In the data rows, 128 means zero.
Here are some numbered points:
[136 127 141 133  87  64 143  65] 0
[117 150 129 129  60  55  79  76] 1
[145 166  89 111 179 138 114 160] 2
[135 169  83 122 163 163  77 182] 3
[111  80 180 145 144 117 172 189] 4
[ 99  94  90 122 152 138 182 151] 5
[120 145 130 146  99  76 130  76] 6
[ 97 164 114 102 201 166 131 167] 7
[121 160 152 121 169 107 127 147] 8
[144 152  96 149 168 111 100 143] 9
[ 97 129 114 153 196 106 104 221] 10
[117 130  96 117 134 113 108 123] 11
[168 105 207 127  17 181  80  65] 12
[138 141 107 113 139 145  87 162] 13
[121  89 131 103 138 192 152 123] 14
[ 75  70 179 130 101 194 113 155] 15
[120 119 133 127 214 159 172 245] 16
[102 143 168 144 129  62 144  83] 17
[127 143  91 109 125  81 128 106] 18
[100 145  82 118 187 186 148 183] 19
[129 129 124 126  64  55 117  63] 20
[ 94 129 115 128 137  64 164  91] 21
[146 118 146 133  29 110 101  59] 22
[126 154 135 122 176 113 126 173] 23
[100 135 135 119 134 111 125 171] 24
[145 111 172 132  32  83 117  69] 25
[116 135 149 133 116  72 140  78] 26
[156 116 154 141   5 141  82  62] 27
[115 137 157 141 136  69 150  90] 28
[141 127 162 135 155 122 163 152] 29
[ 98 104 157 130  93 138 150 124] 30
[119 108 118 128  64 140 109 154] 31
[160  98 171 125 113 174 141 112] 32
[129 122 166 142 128  75 154  86] 33
[124 136 118 126 127 103 114  99] 34
[133 118 130 134  60  99 118  59] 35
[144 170  82 130 181 165  89 168] 36
[153 177  81 156 202 149 141 141] 37
[110 177  84 130 233 139 136 185] 38
[157 117 133 154 179 155 114 217] 39
[ 97 124  97 117 142 130 146 136] 40
[165 143  72 169 199 143 165 135] 41
[132 143 162 151  81  75 106  80] 42
[108 111 106 138 113  90 113 114] 43
[173 107 145 177 114 129 126 127] 44
[149 126  66 176 220 194  78 255] 45
[ 52  48 107 135 146 157 153 173] 46
[ 96 134 141 132  75 103 130  80] 47
[187 107 156 202 103 138 125  71] 48
[154 141 165 131   3  68  77  34] 49
[ 91 108 150 116 158 137 164 207] 50
[142 163  82 106 176 125 119 152] 51
[143 197 122 120 148 143  77 149] 52
[111 103 101 140 182 178 117 211] 53
[131 186 112 112 161 141  89 154] 54
[ 93 131 119 121 131  75 153  86] 55
[128 144 159 127 197 136 119 194] 56
[169 121 143 122  92 217  95  81] 57
[136 175  98  96 171 129 115 154] 58
[122 142 138 114 185 129 126 211] 59
[155 130 140 149  59  83 113  52] 60
[138 140  79 144 164 137 120 122] 61
[170 113 132 154 144 120 139 116] 62
[157 118 149 127  43  76 104  54] 63
[148 127 103 166 109 126 107  73] 64
[158  53 157 121  64 255 132 167] 65
[112 107 202 142  68 133 134 104] 66
[120 131 125 123  92  59 129  71] 67
[126  99 142 130  85 129 137 118] 68
[136 112 166 126 166 129 179 158] 69
[157 123 153 131  25  63  93  45] 70
[116 175 124  78 128 154 130 111] 71
[156  89 131 108 116 177  74 166] 72
[108 121 117 126  66  91 124  90] 73
[106 147  71  92 213 140 110 213] 74
[148  91 188 138 114 179 157 152] 75
[114 159 102 113 164  98 115 149] 76
[134 167 112 134 187 126 123 156] 77
[103 150 105 119  92  95 163  52] 78
[134  67 128 101 175 243 208 193] 79
[203  57 123 163 156 215 112 177] 80
[107 161 100 123 117  67 179  39] 81
[ 89 142 139  94  38  67 148  19] 82
[ 93 133 114  90 223 144 153 232] 83
[138 192  79 110 172 124  93 169] 84
[ 92 184  73  95 219 138 111 183] 85
[136 158 103 139 147 106 155  98] 86
[ 95 144  93 109 170  59 151 111] 87
[107 108 203 151 110 110 146 168] 88
[121  97 150 110 157 180 152 129] 89
[ 66  73 177 144 156 129 175 197] 90
[151 185 109 125 135 148  44 178] 91
[124 148 133 125  82  68 113  57] 92
[141 139 121 113  72  65  99  63] 93
[ 72 150 131 143 233 110 109 243] 94
[102 131 118 122 165  68 165 104] 95
[ 59 133 110  75 188 174 140 176] 96
[131 214  79  93 213 148 143 141] 97
[130 113 157 123 253 204 179 255] 98
[123 128 158 138  98  91 134  80] 99
[197  58 127 168 164 216 117 182] 100
[139 134 110 185 147 116 122 123] 101
[112 147 146 135 125  60 185  50] 102
[158 132 153 131  17  73  86  39] 103
[134 170  76 108 175 123 106 156] 104
[158 192 125 128 131 164  32 174] 105
[150 112 129 170 127 119 145 121] 106
New points follow, each followed by the numbers of its three nearest points above, nearest first.
[157  43 173 113 157 226 162 232] 79 100 80
[105 115 103 115  87  61  99 125] 43 73 18
[128 143 140 135 102  91  91 115] 34 42 43
[162 184 145 105 112 141  62 127] 52 105 91
[113  95 108 193 192 136 142 159] 101 41 53
[138 166 168 141 213 138 142 163] 56 23 8
[129 112  73 155 169 133 147  99] 61 86 101
[104 155 139 155 159 110 133 117] 8 86 101
[141 121 205 149  43  65 164  20] 25 60 63
[133 158  68 144 238 140 106 192] 38 74 85
[ 92 135 109 120 205 112 149 171] 23 77 7
[147  97 170 121 174 179 146 139] 89 14 69
[170 113 149 164 129 196 119 135] 32 44 75
[ 73 126 139 124  57  60  77 106] 1 73 47
[110  86 212 155 134 187 137 116] 75 32 15
[150 100  86 161 150 146 134 131] 61 101 106
[165  91 154 116 110 177 143 109] 32 14 75
[122 148 105 107 120  85 141  87] 18 55 34
[186 114 184 173  97 187 113  74] 48 57 32
[118 123 121 125  89  76 128  62] 67 92 0
[118  90 212 144 117 180 144 157] 75 15 88
[110 163  97 121 211 217 120 220] 19 53 7
[110 104  77  77 179 149 185 177] 5 19 96
[ 94 118 146 127 169 130 159 173] 50 69 24
[161 112 159 115 107 165  90 139] 72 32 13
[146  86 127 103 135 182 139 126] 14 89 32
[ 93 104 157 132 150 132 136 190] 50 24 4
[ 96 125  85 111 100 122 172  85] 78 55 40
[162 117  92 172  93 118 115  68] 64 35 60
[152 131 185 148  47  85 116  70] 25 63 60
[174 126 149 118 107 166  90 162] 72 13 32
[111 164  98 119 243 134 152 186] 38 85 7
[138 122 131 128  59  98 112  75] 35 73 60
[136 117 184 143  84 125 136 101] 66 68 99
[142 122 153 119 225 201 155 255] 98 16 83
[119 162 203 156  80  59 119  55] 42 99 17
[180 118 142 199 126 114 123 130] 44 106 62
[146 196 126 122 159 157  70 162] 52 54 91
[132 191 119 109 224 142 161 141] 97 77 7
[132 161 100 110 140 129 105 119] 11 34 58
[ 64  71 166 141 156 122 183 192] 90 4 50
[ 92  84 160 140 110 126 156 148] 30 88 68
[105 108 115 136 124 141 166 108] 40 30 68
[159 153  80 147 159 120 102 134] 9 61 51
[119 140 138 132 118 130 127 112] 34 68 11
[157  81 126 158 112 198 123 136] 32 14 75
[138 127 132 109 144 162 100 183] 13 72 59
[122 126  99 121  93 133 151  77] 78 73 47
[123 108 126 109 117 143 139 104] 68 30 34
[133 182  80 129 195 163  96 175] 36 3 2
[121 128 162 145  91 104 130  82] 99 47 42
[142  87 165 127 148 173 141 132] 89 32 75
[103 137 126 105 189 114 166 168] 23 8 59
[122 121  89 111  96  62 132  72] 67 18 20
[145 143 122 126 107 116  78 142] 13 11 34
[121 118  99 116 107  78  98 115] 43 18 11
[126 132 132 123  94  58 130  74] 67 0 92
[137 131 121 116  99 115 118 117] 34 11 68
[185  92 172 121  40 188  82  76] 12 57 27
[114 136 116 120  97  68 144  55] 67 78 0
[104 134  46 110 209 206 169 253] 19 83 74
[162  98 143 162  92 164 101 122] 44 32 68
[151  83 129 127 114 195 103 138] 72 32 14
[132 133 112 125  92  56 132  73] 67 0 20
[146 145 100 105 176 169 117 147] 2 51 58
[129 186 148 150 186 130  75 204] 56 23 59
[131 134  97 153 125 100 123  59] 64 34 6
[151 111 136  96 180 171 176 111] 89 14 69
[120 189 135  77 124 165 119 108] 71 54 52
[125 143 108 109 194 217 109 255] 53 19 45
[127 140 191 150  76  58 113  59] 42 99 0
[191 151  70 162 181 110  64 174] 9 36 84
[128  81 118 132  79 143 153 142] 68 31 30
[150 114 213 155 113 122 160 133] 88 75 29
[119 137 130 129  48  58  82  73] 1 20 93
[171  88 198 124 141 177 170 104] 32 75 89
[110 160  78 110 161 191  78 222] 3 36 53
[180 111 145 198 122 108 134 124] 44 106 62
[114 101 123 124  96 141 141 114] 68 30 31
[114  93 182 136  42 108 176 123] 66 30 68
[ 17 152 101  62 201 178 128 197] 96 7 83
[152  95 165 126 119 154 139 128] 32 75 68
[129 135 105 108 136 141  87 177] 13 3 54
[ 82 125 192 144 105  82 154  96] 17 33 28
[131 178 145  94 143 154 134 112] 71 8 54
[153 105 191 127  72 179 140  92] 32 66 75
[120 128 188 155 100 134 141  96] 66 99 30
[147  89  93 183 136 110 103 166] 101 106 44
[ 95  95 108 119 138 129 174 159] 5 40 50
[138 157 113  99 114 176  82 179] 13 3 91
[176 143  92 172 240 180 114 231] 45 39 53
[136 148  90 139 176 114 112 144] 9 77 61
[ 74 122 107  98 176 193 120 185] 96 19 7
[127 115  91 120 137 185 116 211] 53 13 19
[103  89 184 135 132 100 157 192] 4 88 90
[150  96 119 109 112 115 144 147] 68 62 106
